Each group lies on its own hidden line, plane or larger flat surface, and each surface passes through zero. There are 3 groups.
The table, row by row:
(-14, -1, 8, 14, 32, 44, 8, -1, 35, -11, 34, 31, -15, -35, -12, -3, -9, 26, -28,
 21, 47, 33)
(-25, -9, 11, 27, 58, 83, 5, -10, 42, -22, 52, 70, -31, -62, -51, -24, -20, 28, -78,
 25, 107, 40)
(5, -20, 32, -60, 85, 0, -32, -14, 37, 47, 70, 36, -33, 56, -49, -47, 13, 95, -43,
 9, 35, 21)
(-33, -34, -20, 62, -60, -3, 4, -15, -31, -25, -99, -38, 2, -95, 59, 45, -18, -72, 6,
 -35, -33, -53)
(-43, -67, -21, 16, 23, -6, -33, -57, -12, 18, -97, 6, -49, -108, 30, -4,
 -47, -14, -32, -28, -24, -59)
(-47, -66, -12, 21, 6, -4, -37, -68, -9, 37, -108, -2, -34, -108, 43, -1,
 -53, -22, -26, -40, -29, -54)
(22, 7, -14, -13, -64, -103, -11, -2, -54, 21, -75, -76, 11, 67, 67, 25,
 17, -51, 93, -10, -126, -53)
(23, 14, 29, -58, 58, -2, -1, 9, 41, 26, 114, 27, 4, 89, -60, -32, 29, 97, -24,
 21, 43, 44)
(19, 12, -6, -21, -92, -127, -14, -3, -80, 15, -102, -98, 36, 88, 68, 27,
 13, -40, 121, 1, -127, -71)
(8, 7, -4, -18, -38, -53, -8, -7, -23, 16, -53, -36, 12, 46, 30, 23, 20, -29, 47,
 -11, -61, -22)
(48, 76, 0, 35, 51, 16, 69, 41, 15, -25, 114, 46, 10, 17, -30, 23, 26, 61, -87,
 127, 110, 127)
(32, 58, 1, 11, 40, 11, 62, 34, 12, -13, 75, 37, 5, 10, -35, 27, 15, 35, -47,
 81, 73, 116)
(21, 20, 30, -57, 67, 5, -1, 12, 40, 13, 110, 25, -10, 88, -56, -46, 27, 82, -7,
 27, 46, 33)
(-34, -46, 7, -9, -39, -17, -49, -29, 1, 20, -67, -24, -14, -21, 29, -23,
 -8, -29, 54, -78, -74, -104)
(47, 61, 22, -12, -6, 12, 34, 67, 8, -33, 107, 7, 36, 104, -40, -1, 55, 36, 25,
 30, 27, 61)
(45, 66, -4, 15, 41, 27, 65, 48, 15, -24, 94, 27, 9, 7, -32, 20, 22, 49, -69,
 114, 95, 127)
(26, 9, -8, -17, -81, -110, -10, -18, -64, 32, -87, -86, 32, 87, 72, 15,
 18, -58, 111, -17, -127, -48)
(-1, 30, -31, 57, -97, -2, 37, 24, -28, -50, -53, -40, 27, -54, 60, 39,
 -4, -100, 39, -12, -39, -7)
(-40, -50, 4, -9, -28, -15, -51, -35, -11, 26, -73, -21, -11, -19, 14, -16,
 -11, -22, 49, -71, -42, -106)
(8, 13, -2, -3, -55, -69, -16, -10, -25, 18, -46, -48, 18, 44, 30, 12, 8, -28, 53,
 0, -80, -39)
(16, -1, -12, -16, -75, -84, -4, -4, -53, 19, -70, -65, 24, 67, 56, 17,
 10, -37, 86, -28, -105, -35)
(-14, -10, -3, 9, 24, 49, 10, 13, 31, -16, 29, 33, -8, -32, -15, 8, -1, 31, -38,
 7, 57, 20)
(23, 17, -8, -30, -90, -117, -13, -4, -79, 29, -87, -83, 23, 68, 62, 18,
 21, -50, 109, -21, -127, -63)
(-12, -7, 1, 3, 49, 68, 8, 12, 37, -14, 46, 52, -29, -33, -37, -17, -6, 24, -67,
 18, 81, 39)
(30, 14, -8, -18, -61, -88, -4, -3, -35, 30, -80, -60, 30, 64, 44, 21, 23, -32, 81,
 -12, -91, -34)
(-55, -66, 4, -26, -48, -21, -60, -28, 2, 26, -80, -40, -11, -13, 19, -28,
 -19, -43, 68, -100, -86, -127)
(62, 65, 10, -4, -46, -1, 27, 73, -4, -51, 90, -11, 44, 87, -27, 8, 42, -16, 35,
 23, 5, 53)
(59, 72, 7, 3, -31, 0, 31, 67, 10, -38, 97, -5, 45, 99, -14, 6, 48, 0, 24,
 29, 15, 61)
(8, 8, -7, -5, -48, -60, -3, -3, -32, 25, -54, -46, 23, 53, 47, 18, 10, -34, 67,
 -15, -82, -26)
(17, 0, -2, -2, -52, -78, -13, 3, -37, 16, -59, -66, 18, 64, 44, 7, 15, -37, 74,
 -9, -99, -41)
(-35, -52, 3, -14, -35, -18, -47, -42, -10, 15, -73, -18, 4, -13, 13, -24, -20, -36, 45,
 -71, -65, -93)
(-30, -7, 1, 19, 72, 88, 5, 8, 43, -8, 67, 68, -32, -61, -56, -24, -15, 35, -86,
 16, 119, 51)
Some new rows, each followed by its group:
(-52, -80, -2, 0, 56, -1, -55, -63, 5, 66, -77, 21, -58, -83, 10, -16, -48, 21, -56,
 -28, -6, -50) : SJ
(37, 80, -9, 43, -66, -1, 54, 71, -9, -63, 53, -13, 54, 61, 2, 23, 34, -40, 42,
 30, 6, 52) : SJ
(23, 7, 31, -52, 67, 15, -7, 12, 40, 46, 99, 45, -8, 84, -57, -39, 10, 97, -13,
 25, 42, 43) : SJ
(12, 4, -12, -4, -57, -72, -10, 7, -51, 24, -56, -58, 29, 47, 42, 17, 24, -34, 72,
 -19, -89, -29) : QH
(27, 30, 26, -64, 75, 0, -10, 20, 31, 31, 107, 35, -10, 107, -57, -36, 22, 83, -12,
 20, 47, 26) : SJ
(-22, -16, -30, 51, -74, -1, 14, 14, -21, -29, -97, -36, 2, -88, 55, 44, -24, -87, 27,
 -16, -47, -29) : SJ
(-44, -64, 28, -39, 89, 0, -59, -68, 18, 76, -43, 35, -61, -45, -15, -26, -30, 60, -63,
 -27, 11, -38) : SJ
(-36, -53, 8, -9, -33, -12, -38, -29, -5, 13, -66, -20, -1, -15, 28, -22, -11, -22, 44,
 -61, -61, -80) : BZ
(17, -11, 23, -59, 84, 16, -32, -27, 32, 54, 69, 33, -23, 53, -53, -41, 0, 103, -43,
 4, 20, 16) : SJ
(-12, -13, 6, 17, 63, 92, 4, -1, 48, -18, 72, 73, -23, -64, -58, -18, -18, 34, -90,
 15, 119, 44) : QH
(-16, 0, -30, 56, -72, -8, 13, 3, -47, -38, -85, -36, 9, -86, 49, 32, -4, -82, 20,
 -15, -39, -31) : SJ
(2, 4, -3, 4, -39, -50, -18, 6, -37, 2, -38, -39, 15, 45, 32, 13, 8, -18, 56,
 -2, -68, -34) : QH
(-38, -22, -31, 45, -47, -6, -1, -21, -29, -12, -107, -37, -18, -98, 61, 23,
 -24, -84, 4, -17, -41, -49) : SJ
(-28, -8, -25, 61, -70, -3, 5, -9, -28, -27, -93, -37, -2, -76, 59, 44, -16, -73, 11,
 -20, -35, -26) : SJ
(-44, -65, -25, 20, 19, 0, -35, -66, -11, 30, -91, 5, -49, -107, 27, 7,
 -46, -15, -43, -19, -35, -56) : SJ
(-41, -65, 11, -52, 87, -1, -75, -68, 30, 65, -25, 29, -47, -36, -32, -44, -30, 72, -52,
 -10, 4, -31) : SJ
(11, -18, 29, -65, 83, 5, -27, -10, 37, 49, 79, 40, -28, 63, -56, -44, -5, 91, -29,
 19, 42, 25) : SJ
(-20, -4, 18, 8, 54, 72, 20, 3, 47, -11, 53, 52, -14, -50, -29, -2, -16, 23, -70,
 19, 70, 34) : QH
(-55, -73, -8, -9, 44, 5, -36, -80, 5, 23, -89, 16, -40, -104, 7, -2,
 -47, 21, -55, -28, -14, -57) : SJ
(-9, -2, -22, 54, -72, -11, 30, 28, -34, -44, -89, -40, 18, -71, 52, 58, -14, -91, 25,
 -12, -42, -31) : SJ
(-29, -8, -30, 66, -82, -17, 2, -6, -41, -27, -100, -48, 2, -78, 49, 42,
 -22, -90, 13, -28, -43, -40) : SJ
(8, 6, 4, -6, -53, -76, -7, -6, -37, 22, -62, -55, 28, 64, 53, 9, 7, -37, 89,
 -12, -85, -46) : QH
